[[ 10   8   0  12   7   7  -9  -6  10]
 [-15  -3   8 -12   1  -4   4  -4  -3]
 [  6 -14  -2 -15  -8 -19   5   1 -28]
 [-10  -5   1  -4  -3  -1   6   5  -3]
 [ 18   3  -3  13   5   2  -8  -4   2]
 [  4   2   1   4   4   1  -4  -4   2]
 [ 15  36  -5  16   9  23 -19 -12  43]
 [ 21   7  -7  10   1   2  -9  -3   3]
 [  5  19  -3  12   5  17  -9  -3  27]
 [ -9   5   3   1   3   7  -1  -1  12]]
->
[[ 21   7  -7  10   1   2  -9  -3   3]
 [ 18   3  -3  13   5   2  -8  -4   2]
 [ 15  36  -5  16   9  23 -19 -12  43]
 [ 10   8   0  12   7   7  -9  -6  10]
 [  6 -14  -2 -15  -8 -19   5   1 -28]
 [  5  19  -3  12   5  17  -9  -3  27]
 [  4   2   1   4   4   1  -4  -4   2]
 [ -9   5   3   1   3   7  -1  -1  12]
 [-10  -5   1  -4  -3  -1   6   5  -3]
 [-15  -3   8 -12   1  -4   4  -4  -3]]

[[ 17 -48]
 [-15  -7]
 [  6 -23]
 [-13  23]]
->
[[ 17 -48]
 [  6 -23]
 [-13  23]
 [-15  -7]]

[[ 46 -14 -13  27  -2 -37 -34  19 -10  27  50  45]
 [-17   3  21   0  -2   7  32  -2 -18  10 -16 -33]
 [ -5 -12 -17 -16   3  -2 -24  -6  27 -18   3  23]
 [ 26  14   6  25  -6 -28  -2   8 -17   3   3  13]
 [-23 -11  10 -11   4  18  15  -4  -9  11 -11 -34]
 [-24 -19  -6 -19   8  20  -8  -6   8   6  -2 -24]]
->
[[ 46 -14 -13  27  -2 -37 -34  19 -10  27  50  45]
 [ 26  14   6  25  -6 -28  -2   8 -17   3   3  13]
 [ -5 -12 -17 -16   3  -2 -24  -6  27 -18   3  23]
 [-17   3  21   0  -2   7  32  -2 -18  10 -16 -33]
 [-23 -11  10 -11   4  18  15  -4  -9  11 -11 -34]
 [-24 -19  -6 -19   8  20  -8  -6   8   6  -2 -24]]

[[ 13   2  23  26  22]
 [-16  27   3  32 -20]
 [ 35  12  36  14 -20]
 [-22 -28   5   3  32]
 [ 17  -8 -31  33  10]
 [-14  38   6  13 -27]]
->
[[ 35  12  36  14 -20]
 [ 17  -8 -31  33  10]
 [ 13   2  23  26  22]
 [-14  38   6  13 -27]
 [-16  27   3  32 -20]
 [-22 -28   5   3  32]]

[[  7   5 -30   3  -2  18   7 -21 -29  -7 -45  -4   5  -2  11]
 [  8 -12 -45  -1 -12  10  -1 -22   6 -15 -15 -23 -10   5   1]
 [ -3 -14 -22  -4   6 -16   4   1 -16 -26  -3  -1  -8  -3  -9]]
->
[[  8 -12 -45  -1 -12  10  -1 -22   6 -15 -15 -23 -10   5   1]
 [  7   5 -30   3  -2  18   7 -21 -29  -7 -45  -4   5  -2  11]
 [ -3 -14 -22  -4   6 -16   4   1 -16 -26  -3  -1  -8  -3  -9]]

[[ 12  -5 -10   4  -4  29  21 -22 -14  16 -14]
 [ -1  25   4 -25  -3  22   0  12 -15  -4  -1]
 [ 10   7 -11  -6  -5  40  20 -17 -23  13 -14]
 [ -6  -7  14   5   5 -35 -15  15  21  -8   9]
 [ -4 -13  -2  17   3 -16  -1  -6   4   3   2]
 [ -3  29   8 -29  -2  18  -4  18 -13  -7   1]]
->
[[ 12  -5 -10   4  -4  29  21 -22 -14  16 -14]
 [ 10   7 -11  -6  -5  40  20 -17 -23  13 -14]
 [ -1  25   4 -25  -3  22   0  12 -15  -4  -1]
 [ -3  29   8 -29  -2  18  -4  18 -13  -7   1]
 [ -4 -13  -2  17   3 -16  -1  -6   4   3   2]
 [ -6  -7  14   5   5 -35 -15  15  21  -8   9]]

[[ 12  -7  -2  12  -4   2  42 -22   8   8]
 [-11 -11  -5  -5  25  18   8  11   6   0]
 [ 25  15 -12   6  -7 -11  13 -22  -3  15]]
->
[[ 25  15 -12   6  -7 -11  13 -22  -3  15]
 [ 12  -7  -2  12  -4   2  42 -22   8   8]
 [-11 -11  -5  -5  25  18   8  11   6   0]]

[[ 18 -46   8  24]
 [-18 -18 -23  17]
 [ 17  29  20 -33]
 [  1  37  51 -25]
 [-19   6 -36   5]]
->
[[ 18 -46   8  24]
 [ 17  29  20 -33]
 [  1  37  51 -25]
 [-18 -18 -23  17]
 [-19   6 -36   5]]
